In the data rows, 128 means zero.
Every row has a hidden score from 0 to 40. What is each row's score? 20 is about the middle. The score is a weighted sum of the row's numbers plus the product of two more (or one squared), each taken from its middle value.
[160 136 109  96  80  76  76  76  83  76 104 143 172 179 181 154] >> 18
[149 135 113  97  80  80  90  99 109 101 101 111 131 147 155 139] >> 22
[152 141 129 117 101 103 113 116 118 110 115 123 134 144 150 142] >> 24
[ 98 124 140 148 150 140 140 145 150 153 137 106  82  76  86 105] >> 21
[115  92 101  85 134 163 165 181 143 187 141 123 110 111  77 113] >> 30
[149 141 138 142 124 116 118 113 111 105 128 148 156 157 162 153] >> 21
[137 139 144 147 136 129 132 127 124 121 137 148 149 141 146 137] >> 20
[145 134 122 114 107 107 106 104 106  99 112 134 145 152 152 136] >> 16
[153 140 124 119 104  97  96  93 101  90 100 117 140 151 156 145] >> 19
[149 137 120 106  89  87  92  96 107  98 108 123 145 152 158 140] >> 24
[134 110 118  97 129 141 123 128  93 140 118 129 131 136 106 142] >> 23
[ 99  85  96  79 122 138 125 133 109 158 126 114 103 109  78 121] >> 19
[148 110 106  77 104 116 102 101  74 119 107 138 151 162 128 153] >> 21
[ 72  93 111 131 146 159 163 172 177 183 173 144 124 112 111 119] >> 21
[142 140 132 125 117 110 113 112 116 110 105 111 117 127 136 129] >> 17
[131 107 121  96 132 145 129 134 102 143 116 121 114 124  95 132] >> 20
[110 125 119 120 129 139 133 136 144 145 129 101  94  88  82  84] >> 15
[137 137 128 131 129 136 131 125 124 121 124 133 133 133 128 114] >> 20
[137 138 130 125 119 116 116 114 120 112 116 119 129 132 135 128] >> 18
[138 113 121 107 136 150 139 144  99 139 125 138 137 147 120 148] >> 25
[135 151 157 158 155 149 138 135 145 135 111  81  67  62  69  76] >> 14
[154 136 125 116 103  97 101  94  98  93 120 149 168 167 172 151] >> 19
[130 139 131 123 105 108 118 134 141 134 119 102 102 110 121 119] >> 36
[118 120 124 137 148 161 158 154 154 148 137 125 116 107 103 104] >> 39
[148 150 132 116 101 111 119 135 141 116  87  60  60  84 105 119] >> 27
[157 145 130 107  82  81  92 102 110  95  94  99 111 134 147 140] >> 37
[135 144 158 161 150 135 131 131 129 121 127 122 107 100 111 122] >> 26
[142 137 127 117 107 105 102 105 109 102 112 126 140 142 147 135] >> 24
[122 134 138 143 144 145 150 151 155 151 141 124 112 104 104  99] >> 16
[141 138 153 167 153 139 144 140 125 121 157 179 174 160 159 154] >> 21
[127 133 136 141 140 138 140 138 142 133 119 104  97 103 114 121] >> 24
[ 93 112 111 113 117 127 138 156 167 167 141 105  89  94 100 110] >> 22
[103 121 141 163 163 152 147 141 140 148 166 172 162 145 137 133] >> 16
[137 138 136 139 131 132 127 126 126 119 114 117 120 124 126 124] >> 18
[111 120 126 134 138 144 141 143 148 149 131 110  99  99  99 111] >> 21
[147 136 123 115 105 100 104 100 107 101 110 128 142 147 152 138] >> 17
[147 138 120 109  99  96  95  92 101  95 110 130 151 156 160 142] >> 20
[133 131 116 113 101  96  96  95 108 103 114 121 133 137 139 138] >> 20
[130 138 139 138 136 136 137 135 138 130 119 105 100 105 111 114] >> 18
[140 136 135 141 129 128 128 125 126 121 128 130 132 130 135 128] >> 21
[137 138 140 144 139 132 135 132 135 124 126 127 123 125 124 126] >> 18
[143 138 129 123 116 112 115 114 118 111 113 120 129 131 137 129] >> 18
[157 148 140 132 120 120 128 127 119  95  86  83  94 119 143 154] >> 29
[133 130 120 119 110 107 111 109 115 110 117 123 135 137 140 133] >> 18
[145 139 144 153 138 124 126 127 114 113 146 182 186 169 174 157] >> 23
[143 134 123 119 107 105 106 104 111 106 112 129 138 144 147 134] >> 17
[136 141 139 147 133 126 127 124 121 115 138 153 152 146 151 138] >> 19
[ 93 100  95  97 100 110 126 140 154 147 125  98  94 101 117 130] >> 23
[134 151 175 193 204 206 202 187 170 157 143 121 106  96 101 107] >> 36
[152 150 145 141 139 138 140 137 130 114 107 102 106 118 132 136] >> 26
[139 143 152 167 166 165 162 147 142 135 135 131 127 123 121 114] >> 36
[103 109 115 128 140 146 151 157 157 159 160 154 144 140 134 122] >> 23
[ 96 105  96 101 121 138 141 149 155 159 150 134 134 132 127 114] >> 25
[114 132 139 151 168 178 179 176 170 162 144 109  95  93  94  97] >> 37
[142 140 129 121 118 115 115 115 116 108 116 121 133 135 138 132] >> 20
[123 122 117 112 109 108 109 109 120 122 129 137 143 142 140 133] >> 19
[104  79  86  63 106 133 131 147 115 159 124 123 120 130 106 152] >> 25
[127 135 141 149 157 156 153 143 145 139 132 126 123 114 115 116] >> 22
[119 132 151 158 160 154 157 160 151 149 159 155 143 129 128 131] >> 27
[155 136 115 100  88  83  85  82  90  86 106 138 160 171 172 150] >> 18
[168 173 175 170 149 131 127 120 118 102 112 122 127 138 150 146] >> 31
[145 149 146 140 129 122 120 114 115 111 115 116 117 113 116 105] >> 16
[120 124 133 148 147 143 148 149 143 144 167 177 170 156 154 144] >> 20
[138 138 146 162 168 162 156 140 129 123 142 153 154 142 138 123] >> 34
[126 134 129 127 132 132 129 129 138 130 122 106 107 110 111 108] >> 17
[167 175 182 185 173 148 131 113 109  97 103 115 120 131 132 122] >> 14
[143 136 132 127 115 110 112 109 111 105 122 145 157 154 157 141] >> 20
[158 138 114 103  83  82  80  78  87  81 105 141 169 176 177 151] >> 19
[143 138 123 116 103 100 103 103 108 101 106 125 137 146 147 132] >> 16
[147 138 137 135 127 121 123 117 117 109 129 147 155 149 152 142] >> 19
[136 137 132 123 112 108 111 113 117 107 115 119 133 136 137 131] >> 26
[147 134 121 113 101 101 101  97 109 101 111 129 146 151 149 139] >> 18
[152 136 116 103  86  85  84  85  89  84 105 136 165 169 171 149] >> 23
[132 139 140 135 136 138 148 153 155 145 119  88  76  84  91  98] >> 19
[156 139 113 100  84  83  81  76  86  81 105 139 171 176 176 154] >> 21
[152 138 119 106  92  87  90  85  94  87 103 127 150 158 166 145] >> 18
[112 120 126 130 130 124 121 120 130 137 151 160 151 137 123 113] >> 16
[133 105 120 101 134 144 131 130  95 139 130 150 149 154 125 153] >> 21
[139 135 126 125 118 119 115 116 117 112 117 125 136 135 136 127] >> 18
[154 152 142 132 123 117 115 112 118 107 107 115 120 127 127 119] >> 17
[ 88  94 102 117 138 152 154 151 156 163 158 136 122 108 101 104] >> 39
[157 141 124 111  97  92  97  93  95  86  97 116 137 152 160 147] >> 19
[135 127 114 109  98  92  94  93 106 104 117 129 144 147 145 136] >> 18
[139 135 127 123 115 114 111 112 119 113 115 121 124 130 132 129] >> 19
[138 135 118 106  96  96  89  93 110  98  89  80  90 106 117 120] >> 19
[149 138 123 112 102  97  97  95 101  95 108 131 150 155 157 141] >> 19
[143 137 135 141 141 144 144 134 129 117 122 127 133 132 134 134] >> 33
[130 139 143 147 145 145 145 142 141 133 119 109 102 107 114 117] >> 20
[145 138 122 117 105 102 102 100 108 103 109 126 142 146 149 135] >> 18
[149 137 120 112 100  94  96  98 102  92 109 134 148 155 156 140] >> 17
[144 142 122 111 102  99 106 109 115 108 110 122 134 143 150 135] >> 20
[135 134 124 118 114 112 111 115 121 114 114 115 127 135 136 127] >> 18
[144 161 176 195 186 170 161 142 137 131 131 123 112 103 103 101] >> 21
[132 132 148 162 153 143 145 143 135 129 158 172 166 159 161 159] >> 22
